128 stands for zero in the data rows.
Some points, each followed by its number:
np.array([111, 124, 134, 089, 143, 140, 134, 121, 127, 147, 113, 123, 122, 131, 134, 140, 130, 143,
          147, 143, 112, 141, 127, 100, 065, 130, 085, 138, 127, 150, 106, 136]) 0
np.array([112, 122, 139, 051, 160, 156, 147, 131, 129, 186, 101, 128, 115, 135, 150, 159, 138, 169,
          171, 186, 098, 176, 128, 098, 051, 138, 055, 165, 133, 188, 104, 159]) 1
np.array([113, 123, 135, 083, 147, 143, 137, 123, 130, 157, 111, 123, 121, 130, 138, 146, 130, 149,
          153, 153, 109, 148, 126, 099, 061, 131, 079, 144, 127, 158, 106, 140]) 2
np.array([131, 125, 122, 150, 097, 115, 115, 118, 125, 081, 135, 126, 130, 130, 106, 096, 121, 110,
          091, 082, 135, 094, 127, 139, 159, 120, 150, 103, 120, 079, 133, 106]) 3
np.array([111, 122, 137, 094, 150, 136, 141, 129, 128, 162, 114, 123, 120, 128, 144, 155, 133, 142,
          151, 162, 110, 152, 128, 100, 065, 132, 091, 149, 132, 162, 105, 143]) 4
np.array([140, 126, 121, 168, 099, 116, 107, 118, 127, 085, 142, 132, 134, 124, 108, 098, 121, 111,
          097, 084, 144, 094, 127, 151, 170, 121, 171, 107, 120, 087, 143, 107]) 5
np.array([139, 127, 122, 180, 097, 117, 108, 119, 127, 080, 149, 129, 143, 129, 108, 094, 121, 108,
          095, 081, 151, 093, 127, 150, 183, 119, 181, 103, 119, 079, 142, 105]) 6
np.array([127, 125, 119, 132, 099, 116, 114, 116, 125, 082, 127, 126, 131, 129, 107, 093, 121, 109,
          096, 082, 126, 093, 126, 130, 143, 121, 131, 104, 121, 083, 129, 107]) 7
np.array([124, 123, 125, 133, 116, 122, 125, 113, 128, 111, 129, 129, 132, 128, 116, 119, 124, 125,
          118, 110, 130, 114, 127, 119, 126, 126, 130, 121, 123, 114, 128, 118]) 8
np.array([112, 121, 136, 089, 145, 140, 134, 119, 129, 151, 113, 123, 123, 129, 134, 141, 130, 146,
          148, 148, 112, 144, 126, 100, 064, 131, 083, 143, 125, 154, 107, 137]) 9
np.array([113, 138, 146, 032, 218, 171, 181, 173, 132, 255, 089, 122, 100, 135, 197, 216, 153, 194,
          226, 255, 092, 234, 133, 099, 050, 155, 035, 193, 154, 255, 103, 199]) 10
np.array([146, 129, 124, 202, 095, 114, 109, 119, 128, 076, 159, 129, 144, 130, 107, 092, 121, 107,
          092, 081, 161, 093, 126, 161, 206, 119, 203, 103, 119, 075, 149, 105]) 11
np.array([134, 128, 121, 161, 102, 119, 109, 118, 127, 084, 141, 128, 139, 128, 107, 095, 122, 110,
          100, 084, 144, 093, 127, 141, 163, 119, 162, 105, 120, 085, 137, 105]) 12
np.array([151, 128, 118, 192, 093, 115, 105, 119, 126, 078, 154, 136, 141, 125, 107, 092, 123, 108,
          089, 081, 154, 094, 127, 162, 198, 121, 197, 102, 120, 077, 153, 104]) 13
np.array([161, 132, 119, 230, 093, 113, 119, 122, 126, 076, 171, 143, 151, 129, 106, 093, 121, 109,
          088, 080, 172, 094, 125, 169, 241, 120, 229, 103, 119, 075, 164, 104]) 14
np.array([111, 150, 132, 032, 200, 149, 168, 183, 132, 235, 087, 123, 102, 130, 185, 202, 145, 152,
          204, 234, 091, 202, 138, 098, 051, 145, 034, 165, 164, 231, 105, 183]) 15
New points follow, each followed by the numbers of its five nearest points above by angle, nearest first.
np.array([138, 126, 120, 164, 101, 115, 117, 117, 127, 086, 142, 133, 138, 126, 106, 100, 122, 111,
          099, 085, 144, 094, 127, 138, 167, 120, 162, 105, 120, 087, 141, 106]) -> 12 5 6 3 13
np.array([140, 126, 120, 170, 099, 116, 107, 117, 126, 083, 145, 132, 137, 125, 106, 096, 121, 110,
          095, 081, 145, 093, 126, 151, 171, 119, 173, 107, 119, 082, 143, 106]) -> 5 6 12 13 11
np.array([133, 126, 121, 155, 103, 118, 109, 117, 127, 089, 138, 131, 133, 123, 106, 101, 121, 109,
          100, 087, 137, 095, 126, 144, 154, 122, 156, 109, 119, 089, 139, 108]) -> 12 5 3 6 13
np.array([116, 121, 130, 120, 125, 126, 123, 117, 127, 126, 124, 125, 124, 126, 123, 130, 124, 125,
          125, 124, 122, 124, 125, 117, 104, 126, 121, 132, 123, 126, 122, 121]) -> 0 9 2 4 8
np.array([133, 127, 120, 154, 105, 113, 116, 115, 126, 090, 138, 134, 136, 128, 108, 105, 121, 113,
          104, 088, 139, 096, 126, 133, 157, 121, 152, 107, 119, 091, 137, 108]) -> 12 3 5 6 13
np.array([121, 135, 120, 115, 115, 118, 116, 114, 126, 102, 119, 125, 133, 123, 111, 109, 123, 113,
          116, 096, 122, 103, 127, 119, 118, 126, 111, 108, 125, 101, 124, 112]) -> 7 8 3 12 5
np.array([119, 121, 129, 126, 122, 126, 121, 114, 128, 120, 128, 126, 127, 125, 120, 127, 125, 125,
          121, 119, 125, 121, 125, 120, 111, 125, 127, 130, 122, 121, 123, 121]) -> 8 7 3 12 5
np.array([138, 126, 122, 162, 101, 118, 109, 118, 128, 085, 143, 132, 136, 124, 108, 099, 121, 110,
          098, 085, 141, 094, 127, 149, 163, 121, 167, 110, 119, 085, 143, 107]) -> 5 12 6 13 3
np.array([140, 126, 122, 165, 099, 119, 107, 119, 128, 083, 143, 132, 136, 125, 107, 099, 122, 109,
          095, 084, 143, 094, 126, 148, 165, 121, 168, 110, 119, 085, 143, 106]) -> 5 12 6 13 3
np.array([112, 125, 135, 093, 148, 134, 139, 131, 129, 159, 114, 122, 119, 128, 142, 154, 132, 138,
          149, 159, 111, 148, 128, 101, 066, 132, 090, 148, 132, 160, 108, 141]) -> 4 2 9 1 0
np.array([136, 127, 119, 158, 103, 115, 116, 116, 125, 086, 138, 132, 137, 127, 107, 102, 121, 111,
          100, 085, 139, 095, 126, 134, 161, 119, 156, 105, 120, 088, 140, 108]) -> 12 3 5 6 13
np.array([136, 127, 118, 164, 100, 114, 116, 118, 126, 084, 141, 134, 138, 128, 107, 101, 122, 110,
          099, 083, 144, 095, 126, 138, 169, 120, 163, 104, 119, 085, 141, 105]) -> 12 5 6 3 13
np.array([123, 127, 119, 112, 104, 119, 113, 114, 125, 090, 116, 124, 127, 128, 108, 099, 121, 111,
          103, 087, 118, 097, 127, 122, 117, 120, 109, 105, 120, 090, 122, 111]) -> 7 8 3 12 5
np.array([140, 128, 122, 182, 099, 118, 108, 118, 128, 080, 148, 127, 143, 129, 107, 094, 122, 108,
          097, 081, 151, 092, 127, 150, 184, 119, 181, 103, 120, 078, 143, 106]) -> 6 5 13 11 12
np.array([133, 127, 122, 162, 102, 120, 110, 118, 126, 085, 141, 125, 140, 128, 107, 095, 121, 110,
          100, 083, 143, 093, 127, 141, 164, 121, 163, 105, 119, 085, 137, 108]) -> 12 5 6 3 13
np.array([149, 126, 120, 189, 094, 116, 105, 119, 127, 078, 153, 136, 141, 124, 107, 092, 121, 108,
          089, 081, 154, 093, 127, 162, 194, 119, 195, 104, 119, 075, 153, 104]) -> 13 11 6 5 14
np.array([124, 125, 129, 134, 118, 125, 118, 114, 129, 112, 131, 126, 128, 126, 115, 121, 122, 121,
          116, 110, 129, 114, 126, 127, 123, 126, 136, 127, 122, 113, 126, 117]) -> 8 7 3 12 5
np.array([119, 122, 131, 128, 122, 127, 122, 113, 128, 119, 128, 127, 128, 126, 119, 127, 124, 124,
          122, 118, 126, 119, 126, 123, 113, 126, 130, 129, 121, 120, 124, 120]) -> 8 7 3 12 5
np.array([119, 122, 131, 127, 123, 126, 121, 113, 127, 120, 129, 125, 128, 126, 119, 127, 124, 124,
          123, 119, 126, 120, 127, 121, 113, 125, 129, 132, 122, 123, 123, 121]) -> 8 7 3 12 5
np.array([158, 131, 118, 220, 094, 111, 118, 121, 128, 078, 166, 140, 150, 129, 107, 092, 121, 107,
          088, 081, 167, 094, 127, 165, 234, 119, 220, 102, 119, 075, 163, 103]) -> 14 11 13 6 5
np.array([136, 128, 123, 171, 101, 118, 107, 118, 127, 083, 146, 127, 142, 128, 107, 094, 121, 109,
          098, 082, 147, 094, 126, 145, 174, 119, 173, 104, 119, 082, 140, 106]) -> 6 12 5 13 11
np.array([139, 128, 124, 183, 099, 118, 107, 119, 127, 081, 152, 128, 143, 129, 107, 094, 122, 109,
          095, 082, 152, 093, 125, 152, 188, 119, 186, 103, 119, 078, 142, 104]) -> 6 11 13 5 12
np.array([144, 127, 123, 196, 096, 116, 108, 120, 128, 077, 156, 129, 144, 130, 106, 093, 121, 108,
          092, 081, 157, 093, 127, 160, 200, 120, 197, 102, 119, 075, 148, 103]) -> 11 13 6 5 14
np.array([149, 127, 119, 189, 095, 115, 105, 121, 126, 077, 152, 135, 142, 125, 107, 092, 121, 108,
          089, 081, 153, 094, 126, 162, 195, 119, 195, 103, 120, 075, 153, 103]) -> 13 11 6 5 14
